Here are some points, one per row:
[-1.183 -0.463 -0.314 -0.980 0.232 1.406 0.261 1.004 -0.576 -1.146
 -0.117 0.847 -2.027 0.238 -0.514 -1.305 1.040 0.685 1.213 -0.094
 -0.296 0.151 1.241 0.368]
[-0.551 -0.916 -0.829 -0.504 -0.073 0.132 -0.108 0.990 -0.220 -2.159
 -0.555 -0.939 -0.783 1.527 -0.755 -0.283 0.874 1.193 -1.023 1.595
 -1.352 -0.692 1.534 -1.510]
[0.415 0.599 0.836 0.467 1.050 -1.081 0.870 -0.544 0.039 -0.683
 -0.853 1.150 1.189 0.686 1.989 0.085 1.000 -1.833 -1.406 0.771
 0.501 0.928 1.231 -0.257]
[-0.146 0.155 0.115 -1.062 0.386 -0.226 -0.907 1.438 1.099 0.625
 1.201 -2.413 -0.080 0.716 -0.425 -1.670 -2.139 -1.733 -0.399 0.824
 1.031 1.516 -0.948 -0.309]
[0.467 1.366 0.957 -0.374 -0.403 1.094 2.765 0.702 0.617 2.580
 -1.386 0.814 0.057 0.768 1.381 0.544 0.372 -0.460 -0.891 -0.119
 -0.116 0.150 0.728 -0.933]
[0.152 -1.934 -1.137 0.366 1.609 -0.394 -0.837 0.941 -1.521 1.531
 -0.455 -1.454 1.768 -0.517 -1.407 -0.365 -1.163 -1.494 -0.500 0.224
 -1.086 1.113 -0.654 1.450]
[-0.085 -0.887 -0.563 -0.697 0.461 1.136 -0.637 0.499 -0.010 2.061
 1.216 -0.870 0.812 0.560 -0.917 -0.411 -0.942 -2.378 1.160 0.853
 -0.259 -0.195 -0.893 0.976]
[0.836 0.578 -1.312 0.801 -1.724 0.235 -1.080 -1.136 0.559 -0.610
 -0.730 0.943 -0.244 -0.038 -1.032 -0.466 -1.733 1.082 -0.876 -1.071
 0.180 -0.623 -0.969 0.275]
[-0.651 0.374 0.327 -1.488 1.142 -0.553 -1.081 0.964 -0.379 -1.708
 -0.008 0.926 -1.909 1.556 -0.875 0.685 1.026 0.896 0.782 0.684
 -0.498 -0.309 1.034 0.308]
[0.794 0.609 0.157 -0.550 -1.678 0.678 -0.102 -2.578 0.529 -0.831
 0.094 -0.055 -0.014 0.051 -1.081 1.612 -1.390 0.592 1.265 0.114
 -0.116 0.099 0.642 1.329]
[-0.340 -0.210 0.282 0.660 -1.825 -0.958 -1.222 -2.487 -0.615 0.449
 -1.658 -1.198 -1.319 0.919 -0.255 0.171 0.684 0.754 0.391 -2.293
 -0.160 1.699 -1.032 0.636]
[1.655 -0.247 -0.065 0.868 -1.329 1.830 -1.036 -1.731 0.424 -1.664
 -0.519 0.773 0.803 -1.320 -0.336 0.648 1.007 0.221 -0.586 -0.386
 -0.526 -0.116 -1.488 0.792]
[-1.967 -0.650 1.021 0.288 -0.350 0.483 -0.053 1.634 -0.487 -1.332
 0.845 -0.505 -0.791 0.917 0.604 -0.411 1.340 2.482 -1.097 0.164
 -0.453 -0.644 0.003 -0.253]
[-0.873 -1.433 0.012 1.713 0.012 0.114 -1.069 0.532 0.715 1.679
 0.524 -2.017 0.157 -0.907 -0.294 0.766 -1.539 -1.101 0.672 2.674
 0.167 -0.147 -0.474 -0.678]
[-0.928 1.312 0.803 0.436 -0.858 -1.140 1.139 -1.137 0.047 0.797
 -0.405 1.092 2.093 0.018 -0.263 -1.082 1.683 -0.328 0.398 1.211
 -0.328 0.259 0.762 -1.636]
[0.430 0.133 0.252 -0.593 -0.598 1.129 -0.965 -2.227 0.805 -0.728
 -0.683 -1.243 -0.673 -1.922 0.382 -0.108 -0.644 0.101 -0.813 -1.707
 -0.782 -0.669 -0.845 -0.624]
[0.541 -0.965 0.663 1.221 -2.622 0.303 -0.365 -0.950 0.390 -1.944
 -0.451 0.281 0.091 0.067 0.842 0.739 -1.499 -1.096 0.746 -1.778
 1.467 0.333 0.182 1.496]
[0.625 -0.871 -1.750 0.252 1.781 0.281 -1.856 0.561 -1.272 2.271
 0.811 -2.008 0.075 -1.117 0.607 0.503 -0.786 0.809 -0.349 1.036
 0.573 0.944 -0.093 0.903]
[-0.249 -0.341 0.290 0.734 1.172 -0.424 -0.886 0.567 -0.295 1.994
 2.841 -0.319 0.515 -0.174 -0.791 -0.321 -0.958 -0.863 0.375 0.329
 -0.941 -0.121 -1.820 0.957]
[0.768 0.240 0.575 -0.098 -0.148 0.209 -1.067 1.983 -0.260 0.764
 0.391 -1.496 1.220 -1.117 -0.676 -0.617 -0.976 -1.209 1.736 1.549
 -0.280 0.631 -2.080 0.235]
[-0.319 -1.005 -1.225 0.996 0.793 0.679 -1.596 1.587 1.409 1.943
 1.861 -0.792 0.959 -0.389 -1.316 -0.108 -0.356 -0.678 0.341 -1.040
 0.128 0.633 -0.655 -0.212]
[-0.231 2.087 2.031 1.673 1.380 0.038 0.873 -0.741 0.097 1.174
 -0.478 1.340 1.208 -0.298 0.160 0.565 -0.395 0.506 -0.467 0.068
 0.734 -0.791 2.177 -0.803]
[-0.586 -1.177 -0.303 -1.583 0.595 -0.858 0.884 1.594 -0.363 -1.358
 0.280 0.188 -0.471 1.094 0.795 0.624 0.533 1.153 0.792 -0.885
 -0.789 -2.245 -0.911 -0.351]
[-0.080 -2.010 -1.238 0.376 0.153 -0.355 -0.222 -0.010 -0.009 1.520
 1.846 0.444 0.139 -0.115 -0.524 -0.219 -1.324 -1.357 0.364 2.097
 -0.570 1.981 -1.212 -0.413]
[1.819 0.525 -0.971 1.146 -1.996 -0.096 0.549 -1.350 0.922 -0.568
 -0.177 0.072 -1.167 0.230 -0.888 0.433 -0.288 0.361 -0.660 -0.781
 -2.170 0.973 -0.458 0.637]
[1.282 -0.166 0.562 -0.878 -1.610 0.058 -0.078 -1.692 0.184 -1.510
 -0.656 -0.295 0.764 0.329 -0.671 0.313 -1.133 0.548 -1.045 -0.322
 1.002 -0.021 -0.941 0.999]
[0.991 0.617 0.472 0.410 -2.720 0.625 -2.209 -0.323 0.391 0.096
 0.089 0.236 -0.837 0.320 -0.097 0.458 -0.508 0.185 -1.739 -1.122
 -0.257 -0.565 0.784 1.140]
[0.680 1.513 -0.019 -0.286 0.119 -1.212 2.565 -0.037 0.331 0.887
 0.773 1.425 1.229 -0.681 1.552 -0.502 0.489 1.493 -0.155 -0.092
 0.848 0.609 0.350 0.268]
[-1.529 -0.706 -0.308 -0.038 0.000 0.510 0.801 1.745 -0.941 -1.815
 -0.240 0.007 -0.536 0.106 0.497 0.162 -0.619 0.728 0.734 0.192
 -2.128 -1.681 1.546 0.567]
[0.932 2.523 -0.871 0.843 0.399 -0.292 1.090 0.307 -0.127 0.204
 -0.852 0.238 1.322 -0.105 2.251 -0.163 1.867 -0.925 0.168 -0.020
 -0.222 0.352 0.539 -0.184]
[-0.619 -0.606 -0.308 0.715 1.820 -0.592 -0.851 0.736 0.904 1.218
 0.463 -0.690 -0.047 1.324 -0.341 1.997 -1.792 -1.441 0.320 0.699
 0.551 0.926 -2.534 0.821]
[0.708 -2.484 -0.095 -0.201 0.777 1.193 0.338 0.333 -0.161 -0.738
 0.241 0.875 -1.056 2.315 0.277 0.380 1.144 1.405 2.142 -0.287
 0.028 -1.058 0.866 -2.069]
[-1.486 -0.676 0.998 -0.309 1.438 0.785 -0.024 1.060 -0.435 -2.241
 0.006 1.082 -1.596 -0.525 0.997 0.495 0.260 1.162 -0.253 0.156
 -0.799 0.442 -0.199 -0.564]
[-0.031 -0.396 -0.343 -0.496 0.371 0.149 -2.042 0.361 -0.310 1.203
 2.427 -1.527 1.357 -0.095 0.227 0.728 -0.079 0.247 1.603 1.406
 0.636 1.725 -0.843 0.440]
[-0.258 1.285 0.496 -0.930 0.553 -0.619 0.013 -0.650 0.008 0.144
 -0.634 1.038 1.480 -0.061 1.618 -1.052 0.819 -1.561 -0.452 0.440
 0.041 -0.035 1.837 0.184]
[0.410 1.830 -0.981 -0.019 0.444 -1.636 -0.039 -0.033 -0.279 1.153
 -1.134 2.239 -0.112 -0.626 2.518 -0.564 -0.195 -0.478 0.456 0.438
 0.054 -0.352 1.373 -1.307]
[0.801 -0.613 -0.520 -0.207 -1.923 -1.468 0.166 -2.079 0.148 -1.022
 1.083 -0.806 -0.816 -1.596 -1.129 0.947 -0.182 -1.035 -1.111 -1.254
 0.562 -0.983 0.378 -0.594]
[1.220 -0.097 0.486 0.920 1.012 0.232 -1.112 1.429 0.584 1.082
 1.516 -1.562 0.452 -0.889 -0.839 -0.684 -0.728 -0.776 1.400 0.031
 -0.363 1.794 -0.911 -0.996]
[1.456 -0.332 -0.508 -0.392 -0.927 0.561 -0.264 -2.262 0.405 -0.109
 0.503 -0.628 -0.762 0.116 -0.010 -0.259 -0.869 0.341 -1.327 -1.781
 -0.286 -0.796 0.094 0.376]
[-1.416 0.817 -0.410 0.607 0.451 1.042 1.523 0.583 -2.529 -1.559
 -0.796 0.148 -1.644 1.106 -0.689 -0.972 -0.201 1.433 0.934 0.816
 0.206 -0.386 -0.590 0.017]
[-0.209 1.319 0.191 0.444 0.201 -1.217 1.350 0.198 -0.120 1.234
 -1.639 0.383 1.782 -0.179 0.342 0.452 0.203 0.630 -0.284 -0.351
 1.525 0.117 1.399 -1.398]
[-2.038 1.268 -0.331 -1.757 0.186 0.433 1.577 -0.163 0.735 1.218
 -0.883 1.855 1.984 -0.693 -0.116 1.040 0.809 -0.034 -1.326 -0.444
 0.827 1.042 0.399 -0.604]
[-0.582 -1.766 1.407 -1.064 1.496 -0.220 1.870 0.276 0.322 -1.769
 -0.335 -0.097 -1.740 -0.759 -0.973 -0.781 0.150 1.101 0.860 0.040
 -0.857 -0.291 0.860 0.495]
[0.551 0.162 0.080 -0.695 1.215 0.423 0.432 2.546 -0.984 -2.188
 -0.444 0.282 -1.556 -0.107 -1.467 0.673 0.890 0.787 0.755 -0.563
 1.253 -0.482 0.438 -0.627]
[-1.429 -0.633 0.322 1.201 0.834 0.116 0.449 1.276 -0.257 -1.636
 0.051 0.900 -2.150 0.360 -0.630 -1.621 0.938 0.252 -0.015 0.027
 0.290 -1.375 -0.430 0.004]
[-0.818 1.188 -0.632 -0.260 0.377 -0.543 1.102 -0.472 2.841 0.813
 -1.217 0.133 0.842 -0.575 1.164 -0.728 1.997 -0.372 -0.169 0.592
 1.168 -0.816 0.468 0.580]
[0.164 1.656 0.288 0.224 0.792 -1.185 1.718 -0.660 0.710 0.935
 0.620 -0.202 0.550 0.611 0.747 -0.607 2.013 -0.496 -1.628 0.517
 1.059 -0.101 1.365 0.735]
[0.177 0.035 1.556 -0.436 0.865 -1.861 0.009 -0.224 0.895 1.278
 -1.585 1.501 1.736 -0.757 1.421 -1.563 0.320 0.946 -0.050 -0.811
 0.193 -0.054 0.956 0.026]
[-2.338 -0.619 -0.580 -0.262 -0.007 -0.158 0.718 1.347 -1.665 -1.940
 -0.029 -0.364 -0.180 0.531 -0.442 0.167 1.014 0.255 0.580 -1.055
 -0.403 -0.687 0.174 -0.385]
[1.257 0.716 -0.148 -0.778 -0.783 1.564 -0.810 -2.788 -1.602 -0.062
 0.389 0.058 -0.669 -0.112 -0.019 0.011 -0.760 -0.413 -0.627 -1.032
 0.217 -1.343 -1.076 -0.489]
[1.810 -0.703 0.583 -0.423 -2.541 -0.349 -0.545 -0.918 -0.693 0.468
 -1.153 0.210 -1.405 -0.789 -0.599 1.662 0.727 -0.285 -0.937 -0.259
 0.796 -0.839 -1.303 0.181]
Along one direction, these points spread out more than along any other. Take the direction at right angles to it along which they spread out most. Then take the direction at right angles to both along which they spread out most. Go by this last direction. How far along it is each point below, from 0 to 99? 50 is the average, and the first point above lies past it. One standard deviation of the points above along it is 16.
[-0.031 -0.396 -0.343 -0.496 0.371 0.149 -2.042 0.361 -0.310 1.203
 2.427 -1.527 1.357 -0.095 0.227 0.728 -0.079 0.247 1.603 1.406
 0.636 1.725 -0.843 0.440] -> 60
[-0.873 -1.433 0.012 1.713 0.012 0.114 -1.069 0.532 0.715 1.679
 0.524 -2.017 0.157 -0.907 -0.294 0.766 -1.539 -1.101 0.672 2.674
 0.167 -0.147 -0.474 -0.678] -> 60
[-0.586 -1.177 -0.303 -1.583 0.595 -0.858 0.884 1.594 -0.363 -1.358
 0.280 0.188 -0.471 1.094 0.795 0.624 0.533 1.153 0.792 -0.885
 -0.789 -2.245 -0.911 -0.351] -> 63
[-1.967 -0.650 1.021 0.288 -0.350 0.483 -0.053 1.634 -0.487 -1.332
 0.845 -0.505 -0.791 0.917 0.604 -0.411 1.340 2.482 -1.097 0.164
 -0.453 -0.644 0.003 -0.253] -> 63
[1.819 0.525 -0.971 1.146 -1.996 -0.096 0.549 -1.350 0.922 -0.568
 -0.177 0.072 -1.167 0.230 -0.888 0.433 -0.288 0.361 -0.660 -0.781
 -2.170 0.973 -0.458 0.637] -> 24
[-2.338 -0.619 -0.580 -0.262 -0.007 -0.158 0.718 1.347 -1.665 -1.940
 -0.029 -0.364 -0.180 0.531 -0.442 0.167 1.014 0.255 0.580 -1.055
 -0.403 -0.687 0.174 -0.385] -> 63
[0.801 -0.613 -0.520 -0.207 -1.923 -1.468 0.166 -2.079 0.148 -1.022
 1.083 -0.806 -0.816 -1.596 -1.129 0.947 -0.182 -1.035 -1.111 -1.254
 0.562 -0.983 0.378 -0.594] -> 23
[-0.249 -0.341 0.290 0.734 1.172 -0.424 -0.886 0.567 -0.295 1.994
 2.841 -0.319 0.515 -0.174 -0.791 -0.321 -0.958 -0.863 0.375 0.329
 -0.941 -0.121 -1.820 0.957] -> 60
[1.220 -0.097 0.486 0.920 1.012 0.232 -1.112 1.429 0.584 1.082
 1.516 -1.562 0.452 -0.889 -0.839 -0.684 -0.728 -0.776 1.400 0.031
 -0.363 1.794 -0.911 -0.996] -> 60
[-0.319 -1.005 -1.225 0.996 0.793 0.679 -1.596 1.587 1.409 1.943
 1.861 -0.792 0.959 -0.389 -1.316 -0.108 -0.356 -0.678 0.341 -1.040
 0.128 0.633 -0.655 -0.212] -> 59
[-0.818 1.188 -0.632 -0.260 0.377 -0.543 1.102 -0.472 2.841 0.813
 -1.217 0.133 0.842 -0.575 1.164 -0.728 1.997 -0.372 -0.169 0.592
 1.168 -0.816 0.468 0.580] -> 54
[-1.429 -0.633 0.322 1.201 0.834 0.116 0.449 1.276 -0.257 -1.636
 0.051 0.900 -2.150 0.360 -0.630 -1.621 0.938 0.252 -0.015 0.027
 0.290 -1.375 -0.430 0.004] -> 64
[0.708 -2.484 -0.095 -0.201 0.777 1.193 0.338 0.333 -0.161 -0.738
 0.241 0.875 -1.056 2.315 0.277 0.380 1.144 1.405 2.142 -0.287
 0.028 -1.058 0.866 -2.069] -> 62
[-0.209 1.319 0.191 0.444 0.201 -1.217 1.350 0.198 -0.120 1.234
 -1.639 0.383 1.782 -0.179 0.342 0.452 0.203 0.630 -0.284 -0.351
 1.525 0.117 1.399 -1.398] -> 55
